grid =
139,142,125,110,133
138,117,124,132,122
123,152,122,125,106
144,121,118,127,123
151,131,119,107,135
117,137,126,136,115
120,139,140,128,120
140,136,131,127,121
120,130,124,127,129
111,129,142,141,112
139,146,113,130,100
131,133,116,126,127
117,130,137,127,135
122,124,123,131,126
140,150,127,125,106
grid[0][0] = 139
grid[5][1] = 137
grid[14][4] = 106
grid[10][3] = 130
grid[6] = [120, 139, 140, 128, 120]
grid[3][0] = 144
grid[10][2] = 113
grid[5][3] = 136
grid[8][1] = 130
grid[11][1] = 133
grid[12] = [117, 130, 137, 127, 135]
grid[9][1] = 129
grid[:, 4] = [133, 122, 106, 123, 135, 115, 120, 121, 129, 112, 100, 127, 135, 126, 106]
grid[1] = [138, 117, 124, 132, 122]
grid[13][1] = 124
grid[9][2] = 142
grid[13] = [122, 124, 123, 131, 126]
grid[1][4] = 122
grid[8][4] = 129
grid[13][2] = 123
grid[4] = [151, 131, 119, 107, 135]
grid[10][4] = 100
grid[14][0] = 140
grid[14][3] = 125

X =
[[135 144 125 133 125]
 [103 133 150  98 112]]
X[-2, 0]	135
X[1, -2]	98
X[-2, 4]	125
X[0, 2]	125

B = [[118, 120, 115, 119], [140, 150, 129, 134], [139, 116, 135, 129], [114, 126, 144, 134], [148, 120, 120, 124], [121, 133, 141, 135], [110, 122, 115, 119], [149, 121, 121, 125], [141, 117, 135, 129], [120, 132, 142, 135]]
B[-10, 0] = 118
B[2, -4] = 139
B[6, -4] = 110
B[-4] = [110, 122, 115, 119]
B[:, 3] = [119, 134, 129, 134, 124, 135, 119, 125, 129, 135]
B[-8, 2] = 135
B[-8, -3] = 116
B[-4, -2] = 115
B[-7, -2] = 144
B[:, 2] = [115, 129, 135, 144, 120, 141, 115, 121, 135, 142]
B[-2, -3] = 117
B[-2, 3] = 129
B[-10, 1] = 120
B[:, -4] = [118, 140, 139, 114, 148, 121, 110, 149, 141, 120]
B[-8] = [139, 116, 135, 129]
B[-6, -3] = 120

data =
[[126 129 136 137 127 126 115 111]
 [133 125 119 123 135 118 125 132]
 [123 128 134 137 124 130 118 107]
 [133 125 122 125 136 116 122 131]
 [131 127 136 134 131 119 111 120]
 [133 125 134 131 131 116 112 124]
 [133 126 115 121 131 126 129 131]
 [129 128 137 136 129 123 112 115]
 [131 130 117 127 127 137 129 129]
 [132 125 125 129 137 115 119 130]
 [121 127 132 136 121 132 123 106]
 [134 125 116 121 133 122 127 132]
 [132 129 115 124 128 134 130 130]
 [133 127 114 122 130 130 130 130]]
Indices start at 0.
(0, 0)	126
(1, 5)	118
(2, 7)	107
(10, 0)	121
(12, 6)	130
(0, 1)	129
(7, 3)	136
(9, 7)	130
(2, 5)	130
(11, 6)	127
(4, 4)	131
(4, 7)	120
(2, 3)	137
(12, 3)	124
(13, 1)	127
(12, 5)	134
(0, 7)	111
(13, 6)	130
(13, 5)	130
(6, 0)	133
(13, 0)	133
(6, 1)	126
(13, 7)	130
(9, 2)	125
(10, 3)	136
(8, 4)	127
(11, 5)	122
(0, 4)	127
(8, 0)	131
(10, 2)	132
(11, 4)	133
(9, 5)	115
(1, 4)	135

M =
[[132 110 119 121 134 117 132]
 [119 130 125 127 113 128 118]
 [119 121 127 130 121 125 123]
 [129  99 108 116 123 113 124]
 [134 115 109 112 117 123 118]
 [120 131 132 132 124 129 128]
 [124 116 115 115 127 113 127]
 [137 118 116 113 123 125 126]
 [140 131 119 117 129 125 132]
 [108 125 130 135 123 125 118]]
M[0][0]: 132
M[5][5]: 129
M[7][6]: 126
M[2][4]: 121
M[6][4]: 127
M[2][5]: 125
M[8][5]: 125
M[5][4]: 124
M[0][4]: 134
M[9][2]: 130
M[2][0]: 119
M[6][5]: 113
M[6][3]: 115
M[:, 6]: [132, 118, 123, 124, 118, 128, 127, 126, 132, 118]
M[5][3]: 132
M[:, 2]: [119, 125, 127, 108, 109, 132, 115, 116, 119, 130]
M[8][2]: 119
M[0][6]: 132
M[:, 4]: [134, 113, 121, 123, 117, 124, 127, 123, 129, 123]
M[9][3]: 135
M[8][4]: 129
M[4]: [134, 115, 109, 112, 117, 123, 118]
M[6][6]: 127
M[3][0]: 129
M[6][1]: 116
M[1][0]: 119
M[2][6]: 123
M[7]: [137, 118, 116, 113, 123, 125, 126]
M[2]: [119, 121, 127, 130, 121, 125, 123]

m =
[[137 133 139 133 131 135 135 114]
 [129 131 136 130 122 129 129 126]
 [123 143 131 133 124 118 125 131]
 [141 132 145 133 128 131 140 111]
 [133 128 127 119 140 119 142 112]
 [142 135 145 131 133 127 138 103]
 [137 127 136 137 123 136 132 124]
 [136 131 137 133 128 132 134 118]
 [137 141 148 137 125 122 126 113]
 [137 126 141 131 135 134 129 122]
 [123 141 139 144 110 129 122 126]]
Rows and columns are counted from 0.
(0, 0)	137
(4, 4)	140
(10, 7)	126
(5, 3)	131
(6, 3)	137
(5, 0)	142
(6, 0)	137
(2, 4)	124
(4, 6)	142
(5, 1)	135
(8, 7)	113
(9, 7)	122
(5, 5)	127
(4, 2)	127
(3, 6)	140
(9, 4)	135
(4, 0)	133
(10, 4)	110
(5, 6)	138
(3, 3)	133
(6, 1)	127
(10, 1)	141
(1, 7)	126
(8, 6)	126
(4, 3)	119
(7, 5)	132
(9, 3)	131
(6, 6)	132
(5, 4)	133
(7, 3)	133
